One vector is turned by the same rotation once a tick. Each row is the vector after some number of ticks, and that number follows the row.
The counts run from 0 to 129.
[145 141  77  94 132 101  82 158 112 152 104 141  95 119 130 114 122 110
 132 152 152 126 135 127 173 153 145  77  86 149 134  72 151 152 128 126
 184  65  93 113 150 128 131 140 105  92 165 138 151 132 139 183 136 114
 134 159 138 116 106 162  79 124 143 104  92 107 143 116 159 177 164 129
  89  93 165 125 144 156 141  72 143 112 145 118 152 145 107 171  99]
95
[131  85 156 141 118  98 117 118 129  73 137 115  95  97 125 156 115 137
 120 125 165 121 151 182 167 124 120 158 120 134 108 162  84 112  88 165
 119 162 112  67 130 128 121 127 163 149 140 120 177 172 172  87  93 121
 159 152 128 158 129 153  92 114 164 136 117 149 134 127 113 187 140 112
 140 136 154 137  73 119 126 138 126  56  99 148 112 103 122 109 121]
124
[ 93 127 154 118 169 160 126 117  56 124 109 127 115 135  86 148 158 133
 185 160  86 147 145 160 164 109 185 159 161 166 115 104 119 127 117 164
 109 130 113 127 113  92 140 137 122 109 144  98 176 120 147 130 152 160
 126  88 148 140 125  96 148  93  97 145 126 169 124 131  89 105 136 125
 154 113 133 127  87 161 151 132 124 135 143 132 174  95 110 119 172]
21
[148  91 114  82 179 100 123 113 108 114 140 120  52 121 124 144 156 113
  88 155 139 132 167 131 119  84 106 125 134 126 125 119 132  89  75 117
 110 143 128  74  84 135 118 150 117  94 155 120 173 119 170 143 123 109
 152 128 123 141  88 116 105  99 110 121 127 138 115  90 123 190 181 134
  95 124 168 122  58 112 103 178 146 127 123 121  86 104  99 152  76]
85
[117 112 105 144 184 128 145 155 118 151 131 142 115 111 121 136 132 107
 156 146 110 222 133 123 174 130 155 157  57 154 111  99 119  94  78 129
 112 104 147 147 155 137 124 133  81 126  95 131  91 108 132 148 152 162
 106 124 128 143  92  88 158 120 123 141 127 146 102 114 126 149 104 112
 126 115 134 184 116 143 101 127 124 141 107 112 132 204 103 161 157]
51
[127  84 149 126 146  83 157  85 144 105 146  98 114  93  98 115 120 127
 125 136 173 107 117 170 132 107 119 165 147 103 111 126  83 145  84 122
  80 172 101  93 118 136 138 150 154 189 113 126 161 156 163  78  97 162
 160 145 125 166 121 114 100 115 120 158 132 134 129 132  95 184 106 101
 145 157 149 150  86  81 124 121 132  40  78 138 108  82 130 132 115]
123
[129 139  98 137 139  91 103 124 120 117 110 148  80  94 158 151 130 104
 104 143 140 112 148 136 149 112 144 114 125 153  54 124 111 103 108 134
 155 130  97  79 136 127 133  81 134 106 192 157 156 162 195 126 111 127
 139 162 116 118 111 134 118 160 185 117  81 111 128 143 118 128 190  94
 130 116 188 117  85 131 145 137 189  93 132 121 114 155 118 110  75]
36
[146  50 101 133 155 106 128 150 128  84 102 102  53 168 114 121  98 150
 141 141 118 150 130 140 111  98 155  96 135 186 131 158  79  76 100 140
 148 133 144 102 122 118 149 124 140  91 117 106 115 130 143 121 148 130
 128 143 152 162  90 102  79 112 163 116  92  85 103 140 135 147 178  83
 132 110 123 164  97 112 159 145 181 134 129 142 157 138 104 165 138]
105
[ 78  93 146 132 173 160 131 135 100 116  97  96 137 143 117 121 129 105
 132 133 102 178 116 146 184 139 176 125 136 175 130 106  67 138 118 195
 119 110 132 117 121 109 119 133 106 118 172  74 146 149 129 134 158 118
  88 168 180 123  89 122 163 118  76 153 161 168 124 111 135 125 100 136
 162 131  86 158 144 141 165  78 148 124 108 168 139 125 101 133 140]
109
[153 127 136 120 124 118  94 129  87 121 128  96 171 110 120 165 132 205
 131 115 115 119 118  99 111  97 117 107 129 126 209 154  98 109  98 197
 136  97 146 115 147  98 129 151 142 116 106  88 150 109 184 163 115 125
 115 124 112 124  99 156 145  82 121  93 111 107 132 125 139 131 162 132
 132 100 120 129 121 110 165 115  72 141 140 175 151 103 102 135 119]
10
[150 141 110 109 151 110  75 163 123 105 125 106  81 154 118 113 116 135
 136 155 132 108 106 130 168 177 128  80 120 144 162  73 129 163 132 130
 180  81 122  89 158 101 133 119 142 117 143 156 130 142 160 168 129 122
 141 142 128  88 109 196  59 151 166 107  87 105 136 153 173 171 138 126
 113  90 156 129 140 119 109  84 135  96 149 130 158 107 125 168  87]
94
[138 129 147 114 193  96 154 103 104 116 143 138  78 134  94 133 193 121
 199 141  82 137  99  95 166 126 160 148 119 131 127  67 117 102 142 128
 114 136  84 130 100 108 142 121  85 132  98  91 161  82 155 136 110 142
  87 142 119 109 121 108 129 129 112 119 146 115 118 159  87 161 123 140
  96  97 102 157 153 124 120 159 123  91 149 104 119 144  93 167 106]
2
[143 139 152 121 191  70 106 107 117  93 158  96  79 148 112 121 167 147
 154 142 128  87  87 121 167 167 127 119 133 139 155  88 121 144 156 135
 153 112 107  90 150  92 133 107 163 153 139 141 134 122 157 137  91 140
 149 134 113  88 125 165  94 155 153 111  87  96 157 169 171 139 139 117
 137  99 155 120 142  93 147 118 129  83 167 147 147 107 130 130  98]
93
[169  90 108 109 189 122 138 109 121 158 146  93 128 102 125  87 126 159
 161 132 136 107  90 127 113 126 143 111 105  94 125  85 112 171  97 102
  99 136 150 160 175 125 146 132 124 156 103 114 113 103 160 169 130 176
 129 118 152 170 104 100  86  95 141 109 131 116 147 136 112 116  98 124
 111 182 156 171 122  89 117 103  88 143  99 154 136 139 119 188 170]
13
[126  74 113 111 194 113 144 107  89 142 130  79 106 107 109 108 125 140
 125 147 157 158 109 159 139 100 171 118 106 161 147 123  90 134  90 120
 113 128 138 132 156  82 124 150 148 172 111 107 142 114 121 143 127 155
 156 109 160 159 100 128  68  96  55 136 154 101 144 137 171 157 113 101
 134 153 115 175 133  94 144  98 116 111 108 151 127 121 118 151 198]
103
[120  85 111  78 155 121  93 140 131 130 106 101 148 146  93 125  73 117
 119 104 130 128 129 210 178 147 156  87 129 116 137 109 130 162 117 155
 166  81 163 101 109 134 123 147 153  95 163 107 172 148 127 129 162 162
 122 167 154 149 126 151 123 118 115 125 155 117 131 102 121 146 109 124
  89 117 159 115 153 186 113  88 180  83 110 169 125 120 138 163 142]
114
[137 111 129 126 200 102 167 112 110 158 140 120  99 105 115 123 145  96
 183 139 110 193 106 140 170 121 175 158  90 170 106  89 103  89 104 105
 122 148 117 146 128  95 134 127  94 163 105 133 140  92 119 109 128 162
  93 126 107 143 124  80 125 109 103 132 156  98 107 160 110 160  92 118
 126 132 120 188 145 108 117 170 116 108 124 109 110 201 105 173 154]
52
[132 131 108 102 184 127 121  96 115 173 155 102 112 139 100 127 170 148
 141 127 112 139 117 136 127 128 108 162  87  90 115  88 159 147 121  81
 139 122 213 103 165 150 125 116 121 120 138 148 109  89 138 137 109 184
 136  97 122 129 121 117 157 133  94 124 150 161 134 127 148  98 108 151
 115 115 215  97 147 147  72 152 106 123 165 152 137 135 139 170 147]
82
[118 119 127 135 134 132  97  99 127 158  98 140  97 121 123 128 131 128
 153 163  86 103 173 164 168 146 146 134 122 160  79 107 167 168 134 143
 167 131 135 115 125 164 140 111 109  83 158 129 172 113 125 153 120 128
 145 125 165 151 130 119 171  83 138 140 155 184 134  93 122  72 135 128
 101 120 184 111 123 143 126 126 137 149 137 114 173 152 163 100 135]
76
[136  96 120 157 128 124 135 122 113 132 130  76 121 120 139 173 101 148
  84 102 128 177 127 121 120 127 128 111  84 189 173 154  80  91  90 169
 142  80 179  97 180 105 114 101 159 166 120 162  83 144 144 120 120 121
  89 145 121 110  68 128 150 120 123 119 132 122 113 119 192 113 128 102
 138  99 108 156 140 100 144 142  99 134 129 152 116 149 126 131 125]
49
[148  57 106 126 147 106 138 128 126 115 100 117  88 138 149 120  90 138
 157 128 116 143 122 129 120  98 161  90 114 193  84 156 105  81 114 141
 175 129 145 146 151 128 160  86 112 112 142 145 123 131 167 130 144 140
  90 136 141 177 101  82 104 112 174 123  81  95 127 132 106  99 174  94
 149 143 121 155  92 130 137 160 193 142 120 134 153 180 100 137 140]
106
[144  97 125 113 138 134 142  94 130 131 111  92 184 117 132 121 132 118
 154 122  84 130  95 119 154 152 152 110 129 135 126  80 135 156 148 152
 146 100 114 153 109 113 132 101  98 158 159 113 168 148 123 132 145 129
  66 183 145 133 110 129 193 103  91 135 188 145 113 114 122 131 110 166
 106 119  82 156 200 108 168 107 128  80 109 151 119 168 122 141  99]
58
[101 106 101  91 175 148  69 114 124 164  97 124 141 130 132 123  98 127
 124 157 121 148 163 150 166 111 157  92 113 110 147 130 149 184  93 153
 129 102 120  92  79 168 144 172 132  83 157 105 155 173 127 125 143 160
 127 152 162 164 141 140 127 107 102 124 133 125 132  87  98 150 124 119
  70 106 147 108 168 172 124  80 183  85  93 148 142 138 121 181 142]
115
[155  58 129 134 115 117 144  89 129 131 119 111 131  76 145 141 133 211
 122 115 128 103 129 101  79 105 114 116 156  81 109 169  96 133 113 106
 108 159 147 130 148 151 173 117 130 131 131 144 113 119 181 133 103 166
 109 157 146 186 121 103 140 109 169  98 132 111 125 128  85  87 190 121
 127 146 131 144 144  78 142 163 154 113 118 151 139 130 114 134 128]
67
[ 89 167 152 143 135 148 127 116 110 159  97 117 130  86 138 134 146  95
  84 155 135 126 121 120 190 151 151 165 123 147 116  80  91 169 109 146
  96 107  82 109 145 112 118 115  93 149 157 130 128 191 144 166 100 100
 134 163 135  92  97 149 149 150 113 151 133 168 134 138 173 148 110 108
 127 109 119 141 167 118 172  67 127  95 137 130 168 115 123 127  73]
39
[144 123 120 136 173 127 125 131 112 136 119  83  90 119 162 121 179 118
  88 116 111 108  93  85 134 131  96 142 116 127 110 100 112 152 125 107
 158 140 183  84 164 101 134  95 141 145 173 146  65 127 175 132 116 132
 132 170 147  85  81 130 156 148 141 116 126 158 125 121 171 109 128 133
 164 118 161 141 123  92 130 108 145 126 137 156  98 158 132 130  76]
88
[160 123 146  97 144 116 128  85  90 119 132  74 173  91 139 150 129 174
 115 115 144  91 101  83 111 124 104 108 135 104 219 113 118 122 107 170
 115  69 112 149 117  82 116 128 142 144 114  82 180 143 166 150 100 133
 104 148 114 138  74 139 123  83 104  91 131 117 120 111 138 125 152 157
 123 125 105 157 154  95 181 104  81 116 128 184 144 124  94 148  91]
9
[123 117 139 131 124 109 106 112  96 104 119  82 132 103 136 150 120 179
  93 118 134 133 123  94  98 114 111 104 130 164 214 125  92 109  93 150
 125  72 155 108 177  86 142 126 131 129 115 117 109 162 148 125 140 134
 104 110 114 124  82 157 113 111 130 110  91 119 135 138 173 128 159 105
 165  78 110 136 144 112 180 117 101 158 152 163 177  92 116 175 122]
99
[139 121 101 120 174 117 113 138 102 177 134 126 134 116 133 118 144 192
 193 122 121 121  93 120 138 121 146 105  86 100 132  91 128 159 100 105
 121 101 173 140 183 141 159 148 130 138  94 109  87  96 162 148 110 201
 114 103 138 154 124 120 125 117 169  97  98  95 161 135 130  79 112 121
 116 135 178 147 137 123 113 120 104 165 116 153 172 156 115 181 176]
12
[116 115 114 164 128 121 104 118 142 143  98 159  81  91 147 137 122 132
 131 155 129 115 166 146 180 148 145 127 109 145  58 123 118 163 114 122
 164 142 120  74 158 179 151 101 139 104 165 191 125 146 165 143  82 138
 132 152 159 153 128 130 145 132 191 124 114 162 121 122 119 100 160  99
 119 128 180 115 129 117 124 122 150  98 125 115 160 150 150  91 132]
126
[138  78 103 156 153 122 119 125 127 116  89 121  75 134 162 127 120 188
 145 132  93 106 131 130 122 103 165 100 144 159  96 149  92 156 138 141
 178 130 160 119 167 136 155  95 130 107 148 150 110 109 174 147 128 160
 102 146 175 157 107  93 121 129 181 120 103 121 141 139 106  51 181 102
 145 153 161 159 107  89 149 148 157 139 129 154 185 159 114 123 153]
17
[174 116 125  95 163  88 153 106 117  81 141  93  90 116  85 119 174 139
 183 142  99 126  86 116 150 143 134 119 141 130 146  70 119 100 153 129
 142 139  94 150  96  79 135  99 129 173 124 108 199  89 152 128 101 141
 114 149  93 104 133 134 116 118 119 116 121 107 135 169 115 151 109 151
 111 106 108 143 142 125 122 177  98  87 168 133 114 124 122 144  85]
3
[159  92 116  87 147 119 111 121 150 147 142  97 164 101 124 113 100 159
 136 134 171 134 115 187 168 146 100  99 111  81 146 110 132 182  82 162
 124 118 150 119 125 151 124 162 154 134 119  96 162 143 135 161 118 140
 140 161 149 177 133 166 107  87 114 111 146 106 139  94 118 168 110 147
  92 151 158 155 134 129 113  95  92  89  69 160  96 133 141 153 146]
64
[115 129 121 110 124 133 137 157  82 148 126 128 148  99 112 156 114 128
  70  83 131 107 124 130 104 110 135 153  96 100 130 134 115  93  48 145
 128  84 190  94 173 146  95 142 129 119 161 119 122 155 177  99 154 147
 128 143 102 117  85 139 151 138 156 132  65 150 100 112 124 128 167 112
 143 115 191 119  65 171  99 124 131 126 135 170 108 121  91 154  74]
30
[100 120 158 131 173 121 141 109  93 104 114 129 124 142  59 131 140 136
 190 130  91 131 110 119 148 123 208 142 147 150 128 125  98  91 128 153
 111 111  88 134  88 136 147 128 119 112 136  92 154 109 167  87 156 178
  81 125 107 132 140  96 159 146 145 147 105 114 104 180  55 122 143 126
 139  97 121 125 123 164 135 147 161 104 151 135 179 129  75 156 155]
111
[145 122 135 129 132 136  99 102 112 108 130 131 156 104  93 176 145 218
 183 130  96 142 129 119 162 135 149 120 107  84 159 122 119 106 127 169
 131  73 153 145 102 130 155 158 115 105  98 106 126 124 183  90 130 189
  87 135 112 130 156 149 153 118 163  86  89 103 128 139  85 111 131 118
 108  68 135  85 166 165 130 131 129 121 156 145 162 143  87 153 143]
61
[156 124 124 111 146  98 122 112 129 135 140 105 177 117  96 126 113 194
 190 118 113 140  87 139 139 153 143 120 103  82 150 109 139 131 108 133
 148  90 151 151 136 139 151 134 129 152 105 118 123 133 165 103 126 201
  81 138 101 141 152 144 153 114 145 107  93  85 136 160  62 108 107 135
  99 116 153 104 162 136  95 144  97 113 135 158 152 153 131 180 144]
62
